Families of rows that turns and mirrors carry onto each other, the same ones carrying the whole set onto itself: the rest of each named row's family, in list order:
4 families of 8 rows:
Luv: [ 0.61 -1.43  0.27  1.95 -3.84  0.25 -0.61  1.48 -0.21 -1.62 -0.02  1.33
  1.69 -1.63  2.63  1.10  1.20 -0.90 -0.70  0.87]
Degep: [ 1.62  0.52 -0.52  2.53 -2.34  1.97  0.30  2.60 -0.53  0.86  1.87  2.21
  0.36  0.04  0.84 -0.59 -1.09 -1.82 -2.36 -0.56]
tobis: [ 0.16  0.30 -0.41  2.12 -4.51  0.09  1.74  0.90 -0.75  1.86  1.44  2.32
 -1.66 -0.36 -0.40 -0.22 -1.65 -1.86 -1.79 -0.20]
Veme: [ 0.25 -3.85 -1.10  1.33 -1.12  0.79  1.60 -0.69 -1.97  0.59 -0.69 -1.17
  0.24 -0.11  0.60  1.48  0.90 -0.75  0.46  0.05]
Fovo: [-2.46  0.87 -0.16  1.53 -1.12  1.57 -2.54  1.28 -0.27 -1.74 -0.20  1.26
 -0.75 -1.89 -1.41  0.53  2.44 -0.40 -1.74  0.38]
muz: [ 0.90 -0.34 -0.46 -0.17 -0.73  0.69 -0.79 -2.44 -0.05 -1.17  0.88  0.09
  0.43 -0.50 -1.10 -0.79 -1.96  2.08 -1.55  0.13]
fata: [-1.33 -0.66 -0.35 -1.16 -3.26  2.88 -0.08  1.01 -1.38  2.07 -0.05  1.11
 -0.93  0.69 -0.67  1.56 -1.49  2.21 -0.20  0.64]
gan: [ 0.10  0.20  1.59  1.53 -2.60  0.26  1.24  1.50  0.55  2.12  2.55  2.04
 -1.20  2.11 -0.06  0.28 -0.28  0.38 -2.12  1.06]
Vulom: [-0.69  0.51 -0.01 -0.74 -0.73 -1.20 -1.55 -0.91 -1.61 -0.99  0.03 -1.30
 -0.09 -2.36 -0.44  0.80 -2.73  0.11 -1.25  0.35]
lig: [-1.18 -3.05 -0.48  0.01 -2.36  1.48 -1.06 -0.61 -2.58  0.83  1.13 -1.30
  2.22  0.45 -1.33  1.52  0.36 -0.61 -0.24 -0.42]
bude: [-0.43 -2.03 -0.43 -0.64 -2.84  2.46  2.72  0.52 -1.61  1.15 -1.41  0.99
 -1.38 -0.69 -1.05 -0.57 -1.52  0.40 -0.75 -0.73]
Vil: [-0.20 -1.14  1.29 -0.23 -1.21  2.49  1.08  2.09 -1.02  1.37 -0.35  0.10
 -1.37 -1.03 -0.34 -2.18 -2.06  1.47 -0.62  0.48]
zut: [ 0.88  0.66  1.31 -2.34  1.35  0.38 -0.80  2.35 -0.92  0.33  0.49  1.20
  0.47 -1.20  1.26 -0.68  0.00 -0.90 -1.14 -1.10]
Dinep: [-0.50 -4.08 -1.20  1.09 -1.04  0.94 -0.62  1.57 -1.40  0.81 -1.82  0.93
  0.91  0.19 -0.47  0.99  1.93 -1.29 -1.22  0.12]
bezom: [-1.25 -1.65  0.78  0.19 -1.96 -1.60 -1.75 -1.97 -1.04 -1.91 -1.18  0.64
  1.12 -1.98 -0.32 -0.09 -1.28 -0.40 -1.21  0.28]
mupo: [-0.60  1.14  0.16  3.33 -3.65  0.43  0.40 -0.53  0.58  0.42  1.00  1.32
  0.16 -0.08 -0.70 -0.85 -1.29 -1.12 -3.38  0.52]
gevas: [-1.53  2.99  0.91  0.26 -0.54 -0.55  1.48 -0.57 -1.69  1.31  0.32  1.10
 -1.55 -0.32 -0.04  0.49  3.24 -0.16 -0.78  0.40]
leziv: [-2.19 -0.53  0.93  1.04 -3.48  0.27 -0.41  0.10 -0.24 -0.87  0.96  1.54
  0.72 -0.72  1.36  2.74  2.17 -2.51  0.52 -1.05]
novis: [ 0.13  1.20  1.36 -1.75  0.52 -0.80  0.56 -0.08 -1.22  1.20  1.74 -1.43
  0.38 -1.64  0.52 -0.60  0.66 -2.08 -0.88 -1.08]
ruti: [ 1.55  0.09  1.17 -0.16 -0.04 -1.06  0.67  0.99  1.79  0.73  1.88 -0.84
  0.70 -0.95  1.02 -1.29  0.23 -1.18 -1.39 -0.61]
suli: [-0.58 -1.57  3.27  1.18 -3.44 -0.14  0.37 -0.83 -1.16 -0.44  2.56  0.61
  1.58  0.03  1.38 -0.04  1.46 -1.08 -0.69  0.83]
Gez: [-0.52  0.89  0.00 -0.12 -2.00 -1.57 -1.21 -0.76 -1.83  2.46  1.90  2.61
 -0.87  0.00 -0.29  0.56  3.30 -0.21  0.80  0.43]
kuge: [ 0.54  0.59 -0.02  1.24 -0.38 -1.15 -2.46  0.86 -1.90 -1.40 -0.06  0.88
  0.89 -1.73 -0.52 -1.02 -1.62  0.49 -2.62  1.14]
gide: [-1.72  0.43 -0.26 -0.16 -3.08 -0.17 -0.84 -0.16  0.61 -1.49  1.42  2.76
 -1.12 -0.39 -3.07  0.75  1.00  0.80 -1.12 -1.08]
nadu: [-2.77  1.15 -0.40  1.19 -0.59 -0.12 -0.74  0.50 -0.63 -1.09  0.02  0.50
 -2.87 -0.82 -2.48  1.90  0.27  0.62 -1.36  0.40]
bupor: [-0.15 -1.57  0.76  2.54 -3.68 -0.12  0.65  0.21 -0.61  0.00  1.88  0.62
 -0.94 -1.37  2.37  1.65  1.01 -2.51  0.72  0.46]
teli: [-2.88 -0.26 -1.37  1.34 -0.73  1.34 -1.62  0.52 -2.21  0.22  0.02  1.82
 -1.75 -0.16 -3.04  1.36  0.76 -0.55  0.04 -1.22]
muru: [-0.33 -1.04  0.18 -0.06 -1.95  3.55  0.36  1.25 -2.76  1.74 -1.81  3.23
 -0.55 -0.38  0.74 -1.05 -0.52 -0.14 -1.12  0.14]
lud: [ 0.10 -2.18 -0.93  0.08 -0.05 -0.40  0.30  0.96 -3.30  2.40 -0.72  0.00
  0.96  0.86  0.53  1.75  0.90 -0.04  1.18 -0.18]
zede: [ 0.03  3.23 -0.26  0.44 -1.16  1.32  1.04  0.67 -1.57  2.46  0.54  1.77
 -1.29 -0.37  1.32 -0.03  1.75  1.15  0.80  0.31]
gode: [ 0.97 -1.03  1.04 -1.26  0.92  1.00 -1.30 -0.65 -0.64  1.71  2.62 -0.56
 -0.61 -0.90  0.84 -1.03  0.86 -0.11  0.99  0.03]
tagar: [-0.52  2.30 -1.03 -0.24  0.24  0.61 -0.76 -0.06 -1.49  1.71 -1.06  2.01
  0.71  0.12  0.81  1.01  3.37 -0.60 -1.52  0.03]

Same family as ruti: Vil, bezom, mupo, leziv, teli, lud, zede
Same family as Veme: tobis, Vulom, bude, gevas, novis, nadu, bupor
Same family as Fovo: Luv, Degep, zut, Dinep, kuge, muru, tagar

